One turn moves each row of this set onto another row. After a few examples, where does it send each row asked below?
vimud: 4.4 -15.6 16.3 -27.1 2.5 9.4 33.0 1.2 -30.1 -4.2 -15.5 9.5 19.1
beg: 16.7 -4.2 23.0 15.0 20.5 42.9 16.8 -19.8 11.3 18.0 2.0 -4.7 -9.2
tamap: -6.1 -26.5 20.9 -23.6 4.9 10.7 18.4 2.9 -34.2 1.6 -13.7 5.2 20.8
zin: 12.4 -29.1 23.2 8.0 14.3 27.5 -14.3 -28.2 5.8 36.1 3.8 -16.1 -4.2
lut: -20.2 14.3 17.1 -5.8 -11.0 -3.1 -16.0 -2.3 -16.1 20.8 -8.8 -14.2 -34.2
Pes: 5.2 29.2 -15.7 0.7 1.2 -11.4 -28.1 0.6 0.8 34.6 6.9 32.6 15.7
mazon: -18.2 -30.8 13.4 -40.1 0.4 -0.6 1.2 5.5 -13.2 -9.0 -1.5 17.5 19.3
beb: 16.9 -29.8 1.6 31.0 27.4 0.8 -34.0 4.9 8.2 3.4 -18.6 -3.7 18.4
zup: 4.8 20.2 6.4 29.3 -0.8 -27.6 0.8 -7.1 8.2 -24.1 -27.7 -12.0 -1.5
Dezi: 19.1 -26.1 -10.2 11.4 28.6 -8.8 -39.2 2.5 27.8 -2.1 -5.3 12.1 24.5
Toved: 3.3 -3.5 10.8 2.3 -15.2 25.3 -7.8 -3.6 32.9 13.6 11.6 21.7 -33.3
raza: 3.4 -3.9 23.8 -14.2 6.6 12.7 -14.7 -20.0 44.4 5.7 23.9 26.6 -6.1
dal: 20.7 -7.5 -19.8 6.7 19.9 0.5 -28.3 14.9 34.1 -2.0 -0.1 33.8 13.4
nom: 12.9 -16.0 5.9 -35.1 -8.5 -0.7 34.6 -3.6 -22.4 -7.0 -16.6 9.9 15.8
Femo: 34.0 4.3 19.4 -0.6 13.6 19.5 28.6 -33.0 30.6 -3.8 0.7 0.3 -3.1
Pim: 48.8 -4.0 -20.4 17.8 -11.3 -13.3 -16.1 5.6 7.5 19.9 -22.0 21.1 -1.0
tedev: 0.1 34.2 13.0 -40.7 23.3 -12.2 -3.3 -25.7 4.2 13.8 13.1 7.1 9.3
fus: -17.8 40.2 23.0 -16.6 9.6 9.0 -0.3 0.8 -4.9 12.6 7.9 15.0 -17.1
Lupos: 24.7 -8.9 14.4 43.3 27.4 9.3 -12.9 10.4 0.8 -3.1 -22.3 5.4 13.4
tet: -2.2 9.4 -10.2 30.1 22.6 -6.5 3.8 -5.1 10.9 -25.0 -24.2 -25.9 6.6
fitak: -4.6 -0.6 -29.2 20.0 37.6 6.5 -5.1 -4.4 9.1 -4.1 -15.2 -28.0 17.7
daba: -8.3 3.3 11.1 -24.0 -6.6 -32.0 -15.0 -25.2 0.8 -0.2 -11.7 -30.8 -18.1
momet: 9.5 33.1 0.3 13.6 -19.1 -26.0 -22.7 -0.4 -4.4 21.7 -6.1 26.3 -0.3
Fome: 38.5 -12.4 8.6 -8.3 -10.9 -7.0 10.8 -41.9 32.8 5.8 -5.4 -11.0 -14.1
duvub: 43.4 8.9 16.0 31.6 20.5 -4.7 2.6 0.4 8.1 -9.8 -24.0 16.9 18.7
nomu: 30.6 -1.9 -28.4 15.8 -1.1 4.9 -19.6 21.4 19.5 14.4 -9.6 33.1 -2.4
tiza: -7.8 22.0 4.2 -31.1 18.9 -16.5 9.7 -22.2 21.3 -23.9 -2.5 -17.6 -6.5
vitat: 11.6 -25.2 26.0 -13.1 14.0 3.0 -25.4 -36.9 28.3 22.1 16.5 -0.3 7.6
nevem: -15.9 26.8 -8.7 -17.1 24.5 22.5 19.9 -0.3 6.9 -7.4 -1.4 -13.9 -20.1
let: -10.3 7.4 -17.6 -16.3 15.3 19.2 0.2 -6.1 -15.7 30.6 -7.1 -31.8 -20.8
nogov: 4.3 6.1 -7.8 -37.0 16.4 -13.5 -12.5 -32.2 -10.4 33.5 0.8 -25.3 3.1
pem: 56.3 4.1 -0.3 18.4 1.0 -22.4 -5.3 -7.4 9.8 3.3 -24.6 15.4 14.4
Gego: 20.6 -17.3 3.1 1.1 -28.2 7.0 -6.2 -19.8 24.8 20.9 -5.1 -4.8 -36.6
rol: -6.2 -25.7 -7.9 -37.3 -21.6 2.1 15.5 12.5 -13.5 -4.2 -10.3 17.2 -0.8
gole: -15.7 -25.3 2.5 -39.0 -10.6 4.4 9.0 14.2 -9.3 -9.8 -3.4 24.2 6.9
teg: 9.0 27.7 9.6 24.6 -20.2 -35.7 -13.1 -5.7 0.4 -3.4 -20.9 7.3 -2.8
mulos: 8.2 -23.0 -6.0 -37.7 -21.5 -5.5 23.7 0.8 -18.9 -2.9 -16.4 9.9 5.8
zuda: 3.8 15.9 -31.9 -4.8 24.9 -2.1 -25.7 -4.9 6.4 32.4 9.9 15.6 27.8
pitip: -0.1 1.5 -37.3 4.1 38.5 5.4 -18.4 -7.2 8.3 18.0 0.0 -11.6 28.4
Ras: -12.7 -34.3 20.0 -31.9 4.3 2.4 3.8 1.2 -24.7 -0.6 -7.1 6.2 22.3

teg goes to -> zup
nevem goes to -> let
And these:
Fome goes to -> Femo
beb goes to -> Dezi
vimud goes to -> tamap

